5.3,3.5,-8.6,2.6,-38.0,28.9,-5.1,22.0,-16.5,14.9,62.1,42.4,20.4,25.2,-14.0,-39.5
-27.7,-5.5,-15.3,-21.5,21.9,21.1,17.6,23.9,-63.3,-27.0,8.9,-23.3,-9.2,4.5,-4.7,7.1
-17.3,17.4,29.5,39.4,-0.8,-6.0,7.8,-53.2,16.5,35.3,-13.1,8.8,13.2,-6.1,12.8,-14.0
-38.0,-26.9,17.4,10.0,-28.5,33.6,-9.2,-0.6,43.1,-7.9,11.8,3.1,43.7,3.9,-9.7,-6.0
-21.1,2.3,-11.9,-23.7,20.5,25.3,18.8,13.2,-57.4,-18.7,9.6,-29.8,-4.0,1.7,-11.1,3.5
Counting starts at 0.
The entry in the top-left corner?
Answer: 5.3
The entry in row 1 and column 1: -5.5
The entry in the top-right corner?
Answer: -39.5
The bottom-right entry is 3.5
The top entry of the column that holds the smallest entry is -16.5
The entry directly below -5.5: 17.4
The top entry of the column that holds the largest entry: 62.1
The entry just right of the smallest entry is -27.0
The entry in the bottom-left corner -> -21.1
The bottom entry of the column that holds the smallest entry?
Answer: -57.4
The entry directly below -27.7 -> -17.3
The entry just right of -0.6: 43.1
The entry just right of 2.3 -> -11.9
The entry directly below the largest entry?
Answer: 8.9
The entry just right of -21.5?
Answer: 21.9
The entry just left of -6.1 is 13.2
The entry directly above 7.8?
Answer: 17.6
The entry in row 0 and column 2 is -8.6
The entry just right of 43.7 -> 3.9
The entry just left of the largest entry -> 14.9
The entry directly above -11.1?
Answer: -9.7
The entry directly below -8.6: -15.3
The entry in row 1 and column 0?
Answer: -27.7
The entry just left of 1.7 is -4.0

Questions about the array below.
1) Read off the smallest entry.
2) Read off the entry in the top-left corner.
3) Read off the entry just right of the centre entry.
4) Read off the largest entry.
5) Read off the bottom entry of the column that holds the smallest entry.
6) Read off the top-right entry.
7) Read off the entry just left of the centre entry.
8) Read off the entry in the bottom-right corner.
-1	-4	-21	-6	11
-29	-15	-2	8	23
38	1	-3	20	3
29	29	16	10	-1
-11	10	47	17	8
29	11	-19	7	9
23	20	-43	-28	1
-10	1	-1	-3	10
20	45	39	-16	-4
3	6	16	6	7
34	-2	4	35	0
1) -43
2) -1
3) 7
4) 47
5) 4
6) 11
7) 11
8) 0

Questions about the row below.
1) Report the entry just left of -24.7.
2) Report the entry just left of the smallest entry.
3) Report the entry just left of -40.3.
[ 59.1 -24.7 -11.8   3.4 -56.9  -1.2  49.8  16.1 -40.3 -34.3]
1) 59.1
2) 3.4
3) 16.1

M = [-34.0 -53.5  15.9 -18.2  12.3]
Give the entry just right of -34.0.
Answer: -53.5
The entry just left of the smallest entry: -34.0
The entry just right of -53.5: 15.9

A =
array([[-0.144, -0.128, -0.155, -0.153, -0.149, -0.090, -0.086, -0.183,
        -0.179],
       [-0.069, -0.151, -0.233, -0.157, -0.129,  0.132, -0.146, -0.224,
        -0.211]])
The entry just right of -0.149 -> -0.090
The entry just left of the largest entry: -0.129
The entry just left of -0.151 -> -0.069
Find the largest entry.
0.132
Find the entry just left of -0.155.
-0.128
Find the entry just left of -0.233.
-0.151

grid = [  4.227  11.928 -16.085   3.656  15.645  -8.588]
The entry just left of -8.588 is 15.645
Find the entry just right of 15.645.
-8.588

-18.2,7.9,-5.0,22.4,62.8,4.4,57.7,-5.7,-14.2
-15.0,9.8,48.4,48.7,10.0,-52.3,7.4,28.9,-27.1
20.3,10.3,13.0,35.0,9.6,-10.5,-61.1,-21.8,-30.1
36.1,9.5,14.2,-25.9,-50.9,-2.3,-32.0,-31.4,6.4
-15.3,8.9,50.5,45.5,7.5,-53.0,4.7,27.1,-29.5
-10.4,9.3,47.4,49.7,11.1,-54.1,2.3,25.6,-28.8
Report the 5th entry, reading row by row.
A: 62.8
Report the bottom entry of the column that holds the largest entry.
A: 11.1
Report the entry just left of 62.8.
A: 22.4
Report the top-left entry.
A: -18.2
The entry directly below -15.3 is -10.4
Report the minimum.
A: -61.1
The entry just right of -54.1 -> 2.3
The top-right entry -> -14.2
The top entry of the column that holds the smallest entry is 57.7
The second entry in reading order is 7.9
Report the entry just right of -15.0.
A: 9.8
Report the largest entry in the last column.
A: 6.4
The last entry, reading row by row is -28.8
The 4th entry from the end, reading row by row: -54.1
The entry directly above 50.5 is 14.2
Report the entry directly above -53.0.
A: -2.3
Report the second-last entry, reading row by row.
A: 25.6
The entry just right of -15.3 -> 8.9
Report the entry directly above 35.0.
A: 48.7
The 3rd largest entry: 50.5
The entry just right of the largest entry: 4.4
Report the entry directly below 8.9.
A: 9.3
The entry directly above the smallest entry: 7.4
The last entry in the row that holds the smallest entry: -30.1
The first entry in the row that holds the smallest entry: 20.3
The entry just left of -50.9: -25.9
Report the entry directly below -32.0.
A: 4.7
Report the entry just right of 7.9.
A: -5.0
The largest entry in the first column is 36.1
Report the entry directly below -5.0.
A: 48.4
